Rows are one point carried round by a steady rotation, each followed by how many steps it has turned.
The counts run from 0 to 169.
[162 144 134 148 122 116 151 169 153 166 103 188 109 135 164 149 136 101
 160 105 117 133  94 133 105  98  70 126 106 117 105 119 184 129 123 159
 141 143 110  98 145 115 116 138] : 124
[104 175 142 124 163  94 126 103 147 137 107 150  95 147 134 120 160 142
 135 155 141  92 140 106 121 149 121 140 150 152  90 115 159 153 126 153
 115  60  99 122  96 152  81 158] : 116
[130 107 154 151 137  87 142 116  85 102 157 105 182 153 123 128 119 121
  99 140 128  98 104 172 105  99  98 150 160 110 177 103  76 103 145 138
 147 126 146  91 117 128 109 146] : 162
[129 108 116 129 141 117  82  73 130 133 177 116 135  95 123 107  71 123
 148 104 130 130  79 130 125  92 130 110 132 126 140 129 101  92 140 140
  97  94 179 128 162 120 123 182] : 78
[103 127 119 127 127  94  96 102 118 129 168  88 146  86 130  83  70 121
 126  90 145 126 107 137 134  74 120  85 152 113 142 131 104  86 136 139
  83 127 162 128 154 106 111 159] : 76
[167 165 125 177 127 107 162 156 102 186 130 151 144 126 130 137 141 127
 116 125 154 137 139 172 142  52 137 154 114  77 117 118 109  87 126  88
 134 105 134 158 132  94 120 118] : 143
[119 121 123 103 132 121  73 120 126 155 134 132 123 142  94 134 154 115
  95 115 148 140 160 137  63 130 136 126 176 152 156 157 106 164  69 156
 126 140 167 113 104 119  83 151] : 1
[125  90 111 114 139 135  93  91 114 116 160 132 149 118 130  91  63 103
 152 123 126 129 122 109 135 113 154 102 112 130 142 124 107 104 134 117
  82  94 192  96 183 125 114 166] : 80
[130 171  75 173 148 130 111 160 188 137 103 133 113 127 107 164 116 121
 135 131 131 141 112 156 164  47 104 139 130 118 131 119 128 119 151 101
 130 125 154 159 103  93 129 102] : 53
[116 111 117 130 120 100  79  88 116 123 176 105 146  95 129 104  78 117
 138  91 143 109  87 139 133  79 115  95 148 119 143 133 111  89 137 145
  91 105 174 123 158 117 117 172] : 77
[ 95 136  80 104 162 129 128 156 157 162 106 152 128 109 188 103 171 125
 143 126 115 127 163 152 123 123  92 171  89 124  93 144 157 126 148 121
 107 170 116 122 153 125 179 128] : 37
[108 159 173 121 155  88 170 136  93 134 114 170 113 177 172 135 126 140
 132 130 105 135 125 139  85 149 119 163 136  88 128 120 109 132 155 170
 110 116 118 122  82 120  79 146] : 24
[111 160 110 132 110 103  98 128 103 139 157  49 164 103 111 110 107 110
  87 135 138 126 122 155 131  64  93  84 168  96 143 113 109 121 114 144
 133 168 138 136 129 108 106 135] : 72
[142 131 121  96 106  94 113 100 106 155 153 146 121 159 140 117  60 130
 141  95 158 136 160  74 136 145 160 157  93 112  83 107 160 153 103 103
 129 115 126 128 155 119 155 106] : 12
[136 128  95  91 131 149 114 156 152 131 111 198 126 132 120  79 140 138
  99 129 136  49 130 189  93 167 123 142 125 162 107 104 163 121 123 136
 125 127 140 153 124 133 137  93] : 132
[137 162 115 172 121 117 132 171 110 174 112 165 154 139 124 138 196 119
  93 132 162 114 164 184 128  74 141 134 141  93 134 133 117 121  96 107
 117 118 147 138 119 102 102 132] : 140
[108 175 145 146 143 100 136 140 154 150  87 169 110 161 152 122 164 101
 139 139 137 119 146 103 124 108 106  97 152 125  96 130 168 159 117 149
 101  83 106  87 134 135  67 147] : 119
[171 163 118 177 137 108 142 147 117 184 134 157 136 124 127 157 163 123
 113 125 158 138 135 178 128  59 132 155 124  82 124 126 104  97 111 102
 135  99 136 157 119 104 122 138] : 142
[ 97  90 165  92 114  76 134  87 152 146 148  87 113 153  99 113 100 104
 137  91 166 124 146 137 123 151 119 139 158 119 143 137 112 129 105 178
 155 123 127 125  76 128  90 137] : 94
[134 125 122 132 128 117 103 136 134 129 121 166 116 150 125 149  97 131
 130 112  88 189 132  77 125 148 136 171 110 115 116 123 151 193  93 142
 114 169 132 122 149 123 173 183] : 104
[143 172  76 182 128 131 103 165 195 129  94 132 112 147 105 156 126 117
 131 130 145 114 116 156 169  59 100 132 137 118 143 120 134 125 147 109
 142 112 149 150 113 100 124 103] : 52
[121 133 128 121 109  99  92 158 104 113 119 162 117 119 129 150  94 120
 111 107 123 140 133  90 127 164 115 178  89 110 123 108 185 169 104 178
 129 166 112 134 107 148 170 178] : 107
[ 95 159 143  96 153  88 128 114 112 120 132 144  91 105 121 124 124 149
 110 136 140 105 141 109 123 177 135 181 121 134  98  98 174 142 133 176
 125  92  91 157  72 162 123 167] : 112
[160 116 115 150 154 139 157 141 124 134 114 148 102 151 149 111 178 120
 117 159 130  68 114 203 148 166 119 160 125  85 101 118 113 110 136 134
 123  97 126 173 121 158 120 162] : 44
[ 75 160 148  99 133 114 116 147  78 136 106 146 116 183 179 150 148 129
 136 134 131 134 147 124  88 155 126 125 126  80 120 138 146 148 125 169
  93 139 127 118  71 129 109 141] : 21
[129 118 131 146 128  74 145 101 116 109 162  97 186 139 120  78  79 120
 100 138 131 100 133 145 130  88 115 145 160 122 153  95  84 115 150 105
 153 126 146  86 164 117 112 126] : 165
[121 104 135 128 161 164 165 107 124 116 138 165 174 119  89 135 131 109
 158 138 123 114  88 204 139 108 126 117 110 151 129  98 141  82 130  95
 104 111 151 151 110 144 185 143] : 61
[140 153 100 137 129 143 119 119 104 116 148  59 174 131  86 146 136 103
  78 177 133 122 106 175 121  91  87 102 178 123 137  84 120 155  99 127
 158 161 136 139 126 133 123 129] : 69
[134  80 104 121 124 139  72  94 114 106 162 139 158 126 120 112  76 100
 156 128 143 122 114 105 127 119 147  96 111 134 139 120 125 118 122 120
  96  84 194  92 179 150 120 171] : 81
[ 98 121 123 129 158 138 150 129 148 133 121 156 161  90 112 138 108 120
 176 113 118 147 112 188 148  73 114 119  94 132 138 120 143  65 151 101
  82 124 156 150 102  99 180 123] : 58
[ 79 167 153  96 154  90 145 126 113 125 106 145  97 128 133  87 127 145
 111 146 146  92 174 103 126 170 140 142 132 126 104 104 166 144 128 151
 103  76  91 132  90 146  81 140] : 114
[118 104 136 115 159 166 175 118  96 106 130 141 194 133  91 110 115 106
 133 165 113 112 126 195 135 129 139  99 119 131 126  78 135 103 112  77
 107 129 150 131 131 135 164 119] : 63
[ 92 118  92 102 136 127 125 161 142 164  98 159 139 111 187 100 186 121
 132 118 136 103 161 170 129 131  89 157  92 118  93 144 161 114 141 141
 105 168 122 122 148 130 179 138] : 38
[114  92 163  97 133  74 132  70 174 154 154  98 107 163  98 108  95 120
 149  97 148 141 133 130 116 147 122 148 170 132 134 142  98 135 101 166
 145 109 126 136  81 115 101 150] : 95
[ 92 146 148  95 120  90 128 160  83 109 120 147 113 101 141 107  98 134
 103 121 138 116 166  97 126 173 141 169  91 111 110  95 185 140 127 171
 122 139  98 140  84 150 136 154] : 110
[141 162 160 152 157  73 179 129 151 125 122 185 124 176 155 109 105 150
 120 128  94 109 121 110 103 132 110 191 151 128 117 102 122 146 169 129
 139 108 116  94 140 121  94 128] : 28
[166 137 111 154 155 141 176 147 120 138 104 144 104 157 140  93 160 128
 115 170 113  82 130 197 151 156 136 166 120  77 101 109 106 124 143 118
 119  92 132 185 134 140 107 142] : 45
[161 127 124 114 124 122 160 178 144 151  98 196 116 112 167 101  99 110
 136  96 119 109 106 154 105 125  89 136  82 121 107 102 180 103 134 155
 140 154 115 127 154 103 131  98] : 127
[173 154 128 179 106 108 136 143 112 161 146 150 148 141 133 154 110 109
 135 103 174 102 108 170 144  57 124 138 107  83 108  99 135  81 122  97
 140  93 131 149 132 110 146 108] : 145
[110 101 140 125 143 149 154 127 127 110 125 168 180 118 101 142 120 103
 172 116 131 110 101 202 146  97 124 108 104 144 140  99 154  76 129 106
  99 113 154 134 107 137 184 137] : 60
[143 173  83 177 133 129 138 175 166 133  79 126 112 161 115 115 120 122
 114 161 130 106 143 151 167  90 123 131 142  98 129 114 118 137 147  97
 130 104 147 158 130 102  89  99] : 50
[131 143 104  90 115 117  90  87 125 141 154 148 105 173 136 156  86 131
 148 104 165 123 142  81 115 161 134 159 102 132  83 111 168 166 101 121
 139 102 122 132 128 146 163 122] : 14
